In the rows, zero is written as 128.
Families of rows that turns and mirrors carry onto each other, the same ones carrying the whole set onto itself: the rest of each named row's family, in list order
4 families of 8 rows
giz: [171 122 139 110 113 157 129 132 119 138 133 122 105 126 141 176 151 124
 108  97 146 150 110 112 123]
ran: [127 116 138 120 108 157 116 110 106 153 132 113  90 154 113  95 113 106
 118 130 116 117 146  96 109]
besar: [155  96 152 143 128 127 103 133 114 143 107 110 139 146 129 166 123 118
 149 131  92 149 143 130 138]
lav: [151 129 112 104 182 124 122 165 134 124  85 117 148 110 148 149 137 132
 137  86 120 127 122 168 112]
sovu: [161 147 122 121 194 115 125 163 129 113 113 113 147 106 149 156 127 127
 139  97 145 144 118 165 118]
tor: [117 142 120 132 188 116 113 142 117 128 113 104 131 136 120  77  87 108
 145 129 117 109 151 151 104]
Tufov: [176 110 141 101 138 165 153 139 118 138 131 132 113 129 145 158 144 117
 126 107 160 157 108 105 123]
minol: [133 165 116  77 173 142 134 131 118 129 134 129 114 134 123  93 124 127
 110  98 161 105 122 112  88]
Levum: [146 100 134 152 133 131  98 136 119 125 127  94 122 138 118 160 121  97
 144 156  95 130 138 142 138]
tev: [173 137 119 131 178 109 114 146 144 119  94 107 146 119 163 151 133 122
 138  99 134 151 119 165 118]
beked: [156 103 135 115 116 162 128 138 119 130 126 132 101 126 154 171 146 120
 139  90 153 140 120 107 122]
Sesov: [141 161 124  91 168 140 142 139 119 141 119 132 113 121 145  93 118 136
 112  71 170 133 125 124  90]
gego: [113 154 116 141 170 114  94 130 117 132 113  96 135 133 116 100 101 117
 130 117  97  98 157 156 107]
bokip: [112 103 124 121 132 154 127 136 146 111 131 113 137 129 117 125 104 130
 147  62 109 141 121 138  95]
dad: [108 103 122 108 125 166 126 139 145 122 143 117 147 145 117 115 117 119
 161  84 126 121 140 139  99]
tepu: [161 118 132  89 136 170 140 131 118 137 131 121 116 108 148 156 143 119
 127  90 148 160 113  97 133]
ber: [139 134 144 139 128 156 128  99  98 149 160 112  99 154 113 108 110 104
 120 136 134 128 145  92 121]
kes: [176 161 135 122 171 118 115 139  90 153 114 116 101 132 145 127 136 102
 108 164 155 124 143 126 134]
tovov: [134 167 103 101 184 152 146 132 119 130 139 116 109 121 132  91 122 117
 106  92 163 107 127 130  94]
gud: [139 163 126  88 167 152 133 123 115 115 132 130 107 137 143  96 116 119
 103  76 169 129 139 122 101]
mosek: [130 160 123 128 186 108 114 138 118 134 119  93 133 133 110  82  92 113
 115 138 112 121 145 156 106]
guzi: [119 100 131 110 119 163 127 127 145 119 136 121 136 142 120 138  97 138
 152  74 129 111 139 146 101]
pepo: [173 153 129 116 162 113 138 134  84 142 120 119  95 127 157 135 131 105
 106 161 141 149 143 111 127]
miz: [183 160 130 135 188 115 123 129  86 150 102 111 101 118 145 142 129 114
  96 141 129 136 129 124 132]
tidel: [114 127 142 112 126 164 125 128  93 144 151 119  88 143  99 102 106 112
 116 127 129 113 142  98 109]
Gepu: [171 162 125 132 189 116 120 141  90 151 110 106 109 122 139 120 146  95
 104 149 127 145 129 115 128]
zivo: [148  98 134 155 136 120 109 150 121 153 112  98 130 126 120 160 124 114
 151 152  92 134 123 142 127]
somur: [113 111 131 128 139 157 103 142 155 124 124 107 140 133 106 118 107 127
 149  66 122 113 120 152 102]
bos: [155  99 140 164 137 134 114 138 116 143 113 100 131 131 139 161 120 107
 145 125  95 152 144 150 142]
tesa: [125 145 122 154 174 111 109 137 115 135 115 107 132 156 113 102 103 116
 129 134 107  95 156 163  98]
mim: [168 130 113 115 189 120 113 164 141 123  96 127 152 106 149 132 130 142
 136  81 137 139 135 152 120]
farar: [121 133 145 127 121 157 133 105  91 149 150 101  92 159 113 124 114  91
 120 141 118 119 132 110 108]

Which other rows belong to the same family as tovov? besar, lav, dad, tepu, ber, miz, tesa
Which other rows belong to the same family as bos? Tufov, minol, gego, guzi, Gepu, mim, farar
Which other rows belong to the same family as tor? giz, ran, sovu, bokip, kes, gud, zivo

